In the rows, zero is written as 128.
One hidden turn or mirror swaps the rows below in pairs. Which row is each named row swapped with?
The rows were stretched afterwards, more along some directions than others.
viv: [150 110 112  90 107 148 125 151 164 133 107 158 100 105 140 135  76 108
 128 133  95  90 105 123 134 117 110 122 130 110  99  89 113  91]
Pif: [132  78 159  99  79 163 126 126 159 121 134 154 129  77 100 131 105 114
 131 120 108 137 114 123 136 145  97  90 134 131 138  98 127 120]
lav: [136  91 111 131  96 157 106 121 135 107 123 121 110 107 131  92  94 126
 122 132  82 122 128 113 115 123 119 118 102 132 149 103 140 127]
Gad: [133  98 133  93 117 118 121 140 138 131  99 116 139  99 106 134  95 134
 157 111 130 129 131 127 144 131 106 126 140 128 136  92  93 122]
Robit: [166  82 133 122 124 134 134 134 138 100 123 167 126 113 108 121  93 120
 129 102  94 123 138 151  91 137 109  92 101 121 139  94 113 121]
Gov: [138 123 149  86 141 142 138  81 113 109 136 130 109 133 114 154 102 124
 131 150 102 101 119 137 105 105 116 142 133 112 128 104 103 124]
Bikar: [118 121 141 123 123 106 122 123 125  97 117 154 133 118 115 111  71 135
 137 122 108 115 111 121 136 121 171 135 112 123 132  85 153 140]
suzu: [111 101 162 103 124 150 117  84 131  85  94 111 139  99 118 132 111 114
  93 119 103 121 142  96 133 128 137 136 127 141 136 103 138 131]
Lag: [143 120 118 103 102 140 134 159 177 140 112 157 114 103 131 115  74 122
 123 129  88 101 115 119 122 118 123 109 116 115 100  90 123  97]
Gizi: [174  86 125 116 137 120 134 142 148 105 124 160 120 122 110 121  89 127
 124 117  94 127 132 153 101 132 117  98 104 115 144  99 120 121]
kigip: [100 124 136 111 108 137 132 128 157 130 109  90 124 102 123 130 137 150
 110 140 116 141 157 145 115 127  94  81 113 143 138  99 127 125]
lukaz: [130 112 140  91 117 120 119 145 142 123 109 117 137  95  92 136 107 134
 159 120 136 131 128 126 148 122 117 127 142 120 138  98 105 125]
lib: [179  87 130 115 135 132 106 139 144 103 125 168 136 130 129 131 103  98
 135 124 117  95 139 138 107 149 127 123 133 105 139 121 125 141]
Sulus: [124 127 128 117 108 147 102 104 113  88 113 104 129 131 126 143 147 131
 152 146 123 128 147 127 114 143 118  94 151 121 141 104 122 150]
leka: [121 116 141 123 157 114 139 102 121  97 131 115 123 112 104 102  92 140
 127 125 120 130 156 144 103 111 114 109 113 112 145 143 142 143]
gazaf: [145  76 164  95  85 164 134 125 164 125 128 169 133  89 118 128 100 103
 127 120 113 132 110 133 134 144  95  80 132 127 143  96 121 116]
Rufu: [122 121 146 110 104 130 138  95 101 113 109 132 136 118  83 131 148 140
 172 109 136 125 148 133 119 127 130 141 126 120 136 142 108 133]
nofen: [129 110 139  90 117 114 118 146 142 125 104 111 133  93 111 122  92 123
 153 111 122 137 123 122 141 124 115 124 131 124 140 108 107 122]
pul: [103 129 146 127 130 144 109  80 140 113  95  95 145 112 113 105 117 146
 106 125 119 138 133 119 120 141 118 126 143 143 125 123 167 143]
labu: [116 130 141 133 124 151 130 115 120 124 152 135 137 125 113 123 128 148
 124 152 125 135 144 107 108 155 123  82 122 129 139  69 107 127]
Dokoz: [117 125 159 136 104 133 128  97 115 120 111 135 135 130  99 145 134 146
 128 141 117 119 173 145 129 128 142 131 103 112 133 120 132 134]
movog: [ 75 131 136  86 135 131 139 111 103 126 118 122 120 115 110 124 107 131
 160 121 110  93 135 109 121 118 118 141 137 122 134 109 144 141]
Mabed: [131 109 121 121 119 140 112 118 118 107  98 135 100 134 151 115 104 121
 117 126  86 124 108 137  93 146  86  97 129 127 119 107 131 123]
repi: [147  73 155  95  76 159 134 138 170 129 128 153 130  89 108 138 108 119
 131 114 109 132 107 138 131 136  86  82 140 133 143 101 111 113]
musa: [110  76 149 108 107 114 106 122 132 121 104 113 150 119 119 163 102 134
 145 116 100 111 138 165 129 121 111 103 152 125 152  82 121 135]
relo: [149 120 135 124 111 154 145  74 108 105 117 147 129 136 119 165 149 125
 150 148 116 120 134 152  78 144 105 124 148 114 132 108 117 130]
dak: [170  79 126 112 122 131 143 140 141 105 116 166 121 113 114 135  76 124
 122 105  90 128 122 152 103 134 116  98 111 119 148  97 126 115]
Mipuz: [ 87 119 135 117 123 112 121 117 166  91 101 129 115  94  95 109 117 120
 138 115 130 126 155 130 125 118  92 121 109 132 150 135 164 130]
Zega: [151 108 142 121  80 153 134 110 116 114 117 145 127 128 110 130  92 119
 167 124  97  97 131 114 116 113 162 135 135 114 130 119 141 140]
pulol: [106 138 145 133 137 157 123 123 166 130 101 119 134 112  92  86 122 134
 124 127 118 116 150 133 108 141  97  90 125 129 109  97 149 146]
zot: [125 112 130  78 131 144 100 116 137  92 108  95  97 134 130 145  89 115
 145 136 106  96 125 129 114 107  67 135 143 108 127 140 106 121]
Fizi: [108 122 124 101 127 129 105 112 153 138  81 132 116 111 115 107 117 128
 110 151 104 120 116 141 134 137  84 139 123 112 122 106 137 120]
madun: [104 137 118  89 113 131 108 110 106  91 122 129 120  95  88 117 128 137
 128 131 113 116 154 100 121 140 155 126 122 120 143  91 135 148]
bavaf: [134 123 134 125  99 167  85 122 144 110 118 123 103  98 100  88 136 129
 135 123 116 119 146 114 122 126 120 136 116 126 111 124 131 146]
vov: [146  88 177 124 112 139 150 133 144 121 121 155 133 116 114 116  70 129
 126  89 142 130 123 153 147 129 100 123 111 120 134 150 123 118]
Taf: [103  84 189 104 105 113 117  97 143 105  88 146 151  94 116 116  98  92
 116 111 105 112 151 128 142 118 133 109 111 134 129 109 140 141]
Sur: [125 110 130 109  87 140 117 135 137 102 121 119 117  97 116 153  95 146
 150  99 103 108 139 129 113 117 148 127 149 120 131  87 158 133]
gib: [118 130 156 112 113 163 132  98 138  98 114 138 158 102 122 106 103 128
 161  98 130 123 127  94 120 136 117 144 141 139 143  97 155 143]
sir: [144 136 121  97 144 130 123 105 117 121 139 125 116 119 108 121 142 114
 150 155 120 104 138 123 121 128 128 147 118 114 137 112 104 127]
fike: [145  90 144  62 112 147 122 115 129 104  80 112 140 126 133 158  69 118
 149 113 119 114 111 130 128 141  97 142 157 131 130  88 107 124]
kuguz: [110  99 125 132  70 122 121 127 139 120 107 129 114  87 111 122 106 135
 130 121 113 136 128  97 113 123 141 121 143 130 137 119 149 131]
mebom: [153 105 116  91 105 148 130 151 171 127 114 157 104 110 127 130  67 117
 130 135  84  89 105 121 130 113 111 131 129 110  99  89 117  94]
tef: [111  95 144  97 117 118 119 110 135 119  97 138 127 109 122 163  89 129
 131 134 123 112 134 146 131 117  98 121 153 128 130 142 155 117]
tede: [116 131 143 125 108 119 145  90 149 118 120 150 135 110  98 113 150 145
 117 118 152 120 122 148 113 146 106 108 135 116 132 131 130 146]
leme: [157 109 110 102 108 142 133 160 168 124 125 154  92 102 126 122  71 120
 125 132  93  97  98 120 129 109 113 122 120 114 103  99 118  99]
tuve: [107 128 142 118 124 154 117 105 120 119  87 128 160 124 102 107 100 126
 151 112 122 125 145 129 112 131 111 143 122 139 110  81 100 137]
vak: [ 96  82 150 135 106 126 117 111 138  91 132 139 127 111 107 121 111 142
 129 144 119 122 148 128 122 121 123  97 138 104 138 111 135 145]
Nudu: [109 104 157 110 117 123 138 120  98 130 118 150 108 103 117 136 108 112
 136 121  89  98 166 118  96 110 107 107 118 125 126 122 125 130]
Teto: [166  83 133 101 140 128 132 130 147 100 112 154 121 127  99 128  81 122
 121 110  93 119 135 161  97 122 101  96 103 120 139  96 119 115]
fen: [108 111 132 133 102 128 110 137 115 155 123 153 146 103 146 127 105 111
 146 147 126 124 142 108 139 137 139 124 123 120 153  86 107 133]
rifi: [125 149 143  96 144 115 120  84 114 125 101 144 130 122 126 104  90 107
 133 119 140 119 148 112 119 130 115 136 114 114 129 151 130 138]
vusuv: [135  97 147  89 106 153 120  97 135  77 101 148 111 104 111 140 101 121
 145 109 106  84 120 123 137  88  90 159 153 110 115 110 122 119]
Med: [131 131 126 126 141 115 114 147 132 103 146 115 124 116 102 118 124 146
 127 125 122 162 155 143 111 131 121  85 103 104 155 135 140 146]
Pek: [179  67 122 112 115 163 133 127 145 103 105 138 125 104 132 148 109 107
 106 114  82 116 104 128 137 127 119 117 139 115 133 123 106 107]
zof: [121  98 157 117 119 124 160 104 140  86 151 119 115 132 112 143 105 125
 135 116 125 114 127 139 117 104  92 106 129 128 163 123 148 127]
zugi: [139  67 168 101 115 154 103  93 137 107 113 152 118 109 121 121 108  87
 112 154 106 102 125 124 150 144 126 123 128 113 123 113 114 122]
sopog: [130 103 156  96 122 161 131 104 118  79 120 101 103 110 102 136 110 133
 177 108  87 111 157 121  94  90  80 106 125 117 130  99 123 132]
rog: [118 100 177 132 108 135 123 107 138 101 104 116 124 116 104 128 135 138
 118  97 124 110 160 155 116 128  97 124 125 113 130 139 153 145]
viri: [145 113 105  97 106 146 120 165 165 132 114 147  95  99 125 122  63 121
 118 134  83 104 108 107 132 110 118 117 122 114 107  92 125  94]
foto: [112 115 131 120 143 119 143 133 141 139  83 135 100 126 127 128 106 130
 111 133 110 127 137 138 115 112  90 115 106 118 144 126 141 125]
rep: [145 115 135  71 132 142 130 103 129 106 100 132 114 138 131 153  84 120
 143 142  88  95 153 139  99 124 104 133 142 111 110  90 103 136]
Dipi: [ 96 130 146 129  96 133 114 137 127 126 124 105 118 110 125 113 148 149
 153 141 130 126 137 130 128 134  90 111 135 138 127 126 126 124]
Zereb: [123 114 132  87 107 143 144 128 153 149 100 143 135  96 135 130 111 144
 123 119 124 107 125 136 131 155 121 104 139 114 133  96 139 115]
gopi: [131 120 118 120 114 121 131 112 153 137 126 155 149 109 113 124 127 136
 151 123 158 126 143 112 111 163 129 126 147 123 133 113 140 159]
sek: [133  81 145 113 124 130 114 101 137  65 107 111  98 140 127 153 103 108
 125 127  91 100 150 155 121 111  67 119 116 109 134 129 133 118]
gerir: [136  83 156 101  83 157 140 133 170 124 140 159 138  87 105 125 103 123
 131 117 117 135 111 122 133 149  96  82 138 131 141  98 129 121]
deg: [131 118 147 126 121 166 147  96 132  89 138 158 131 119 109 113 136 122
 150 126 125 115 110 126  82 152  91 114 128 127 145 121 143 152]
simib: [141  90 144 102 117 113 117 145 136 133 100 131 137 103 114 134  89 115
 152 112 124 123 127 124 146 123 114 124 136 121 130 110  95 118]
Zosa: [118 128 131 101 146 129 104  99 121 129  91 143 129 144 134 127  80 115
 157 139 124 101 142 150 112 115 104 160 118 121 130 112 147 135]
Faluz: [120 103 138  75 118 148 103 123 152 119  94 127 112 104  90 173 112 138
 120 155 104 144 143 131 145 117 111 114 115 114 135  99 126 102]
sed: [135 117 146 104 110 135 132  93 148 104 112 128 135 116 104 102 121 157
 128 118 145 139 138 159 105 147  83  98 125 125 134 110 116 129]
Musi: [121  84 132 125 130 159 103 115 112 106 104 118  97 113 114 157 133 125
 124 136 111 123 151 114 118 122  79 104 149 123 134 108 100 130]
dif: [131  77 162 112  78 157 136 136 162 137 126 161 135  91 102 135 114 119
 130 126 111 137 115 132 129 141  88  80 134 135 137  95 122 113]
nalok: [ 99 113 164 114 126 110 114 106 132 134 116 107 144 131 103 119 124 144
 148 145 134 115 153 149  98 120 105 120 142 125 125 101 129 141]

Mabed is swapped with fen
zot is swapped with deg
zugi is swapped with Zereb
Pek is swapped with vov
dif is swapped with viri
madun is swapped with nalok
Taf is swapped with Sur
Zega is swapped with tef
sed is swapped with sir
bavaf is swapped with kigip

One hidden turn or mirror swaps the rows below in pairs. Which row is each named row swapped with?
The rows were stretched afterwards, more along some directions than others.
tez: [163 131  97 135 153 120 159 128 125 134 111 145 183 120 141 176 139 157]
vubab: [135 145 146 108 127 108 146 101 134 136  88 153 146 122 122 174 128 130]
leba: [189 186 114 140 133 160 141 115 129 163 153 149 197  97 143 138 130 205]
labal: [139 135 106 132 149 113 146 105 120 135 101 138 134 122 126 165 133 151]
Fumi: [152 146 125 120 125 143 166 122  90 126 156 132 162 124 159 136 142 203]
ren: [199 179 117 125 101 135 148 116 112 147 117 173 192 103 178 139 138 176]
podi: [128 125  86 126 140 170 161 117 116 148 109 116 162 170 156 159 119 162]
Luput: [180 175 143 125 119 111 149  89 118 178 109 165 174 115 161 161 118 199]
kavun: [142 142 126 117 130 144 166 106  94 122 145 124 150 129 147 143 136 196]
tamef: [149 148 108 131 146 117 146 102 115 137 116 140 139 118 135 166 131 176]
Pofo: [145 153 136 146 141 124 150 152 138 146 138 155 179  95 113 134 132 136]
sapi: [196 187 120 126 115 162 146  92 113 157 136 150 195 106 161 138 129 207]
papit: [179 158 127 127 129 121 127  77 104 144 120 151 159 127 161 175 136 212]
Darer: [131 130 101 120 142 151 119  95 140 144  87 123 128 139 118 172 127 139]
pusa: [127 130 103 121 147 121 153  99 117 133  88 133 130 131 135 169 129 139]
Navo: [145 120 124 133 140 120 136 121 121 158  97 142 150 126 137 165 128 152]
Vinu: [128 146 125 110 138 152 147  83 112 125 126 118 132 145 132 158 129 178]
Volu: [128 138 140 118 131 115 141 120 138 142 100 151 152 124 114 164 128 119]
teko: [179 169 124 100 109 133 163 100 117 128 113 141 157 128 151 152 135 183]
Zagu: [184 173 146 128 124  99 145  98 124 175 109 171 169 114 164 164 127 188]
Padi: [144 132 113  94 115 142 147  87 106 132  58 139 142 150 162 170 137 128]
Doz: [160 129 132 131 145 104 145 120 120 158  96 153 156 123 151 173 131 168]
vef: [133 142 139 123 137 115 144 126 137 143 101 156 158 120 122 167 133 123]
naz: [180 170 117 138 138 116 138  95 116 147 127 154 159 109 144 164 134 202]
Fafut: [163 146 111  94 120 149 144  78 106 145  73 142 150 145 175 174 139 164]
kided: [159 148 124 122 131 135 126  80 109 144 106 144 156 152 158 182 135 194]
boz: [178 185 125 103 117 136 133  38 125 181 119 144 152 118 153 176 108 226]
kapug: [154 167 126 146 142 138 145 148 143 158 149 156 190  93 118 135 124 150]
Zafa: [137 156 128 142 135 133 151 141 137 153 139 151 178 104 114 139 125 141]
Vad: [123 129  84 127 135 170 161 113 115 155 113 108 156 167 145 151 113 161]
Mar: [142 158 133  88 116 138 145  68 133 133  87 129 129 135 117 171 116 145]
kup: [178 165 138 135 131 109 144 106 125 181 113 168 180 113 153 161 120 187]
kevu: [132 149  99  95 130 142 136  31 125 164  91 120 121 148 139 190 118 186]
sep: [168 134  91 144 148 127 164 133 121 139 105 150 194 124 148 173 139 155]
dekip: [183 173 110 125 101 143 142 116 125 142 109 164 177 107 155 139 138 154]
nasi: [133 145 149 101 121 110 143 103 128 130  88 146 134 133 120 167 132 122]
pom: [172 187 125 145 150 136 138  95 140 147 112 159 183 125 128 161 123 165]
Kapim: [153 154 108 131 148 114 140  98 119 142 116 142 135 119 137 170 133 178]
madak: [170 146 124 121 110 134 175 134  80 123 148 142 174 117 175 132 145 201]
Luv: [141 144 103 108 131 148 118  84 136 138  77 133 129 138 130 175 125 134]
lozak: [150 130 127 136 141 111 136 128 120 163 108 149 154 119 144 161 131 164]
boke: [145 152  93  97 111 151 136  47 110 158 121 116 133 139 154 176 122 206]
ponid: [165 151 121 101 112 158 157  84 100 139  83 141 167 142 170 155 139 162]
nit: [164 160 117  97 129 136 164  83 124 124  89 124 138 137 140 160 125 157]
doga: [181 180 144 127 125 103 134  75 126 181 121 168 166 107 155 164 120 205]
dit: [146 176 125 127 143 149 140  89 131 135 113 138 155 136 122 154 120 154]
nisis: [178 157 140 141 128 106 146 119 121 173 111 168 177 113 158 158 127 181]
Letug: [191 175 122 126  98 130 139 120 121 148 113 173 174 101 160 138 141 158]
pago: [143 142 131 118 129 141 162 103  97 120 145 123 145 130 145 144 139 193]
laf: [156 145 125  94 120 139 140  82 111 143  78 147 142 138 167 172 141 152]
Gilev: [184 172 105 122 111 131 126 110 130 147 100 171 166 110 163 159 139 159]
zati: [134 140 146 110 125 105 144 105 131 139  87 153 140 130 128 174 135 123]

kided is swapped with pom
Darer is swapped with leba
boke is swapped with nit
kavun is swapped with tamef

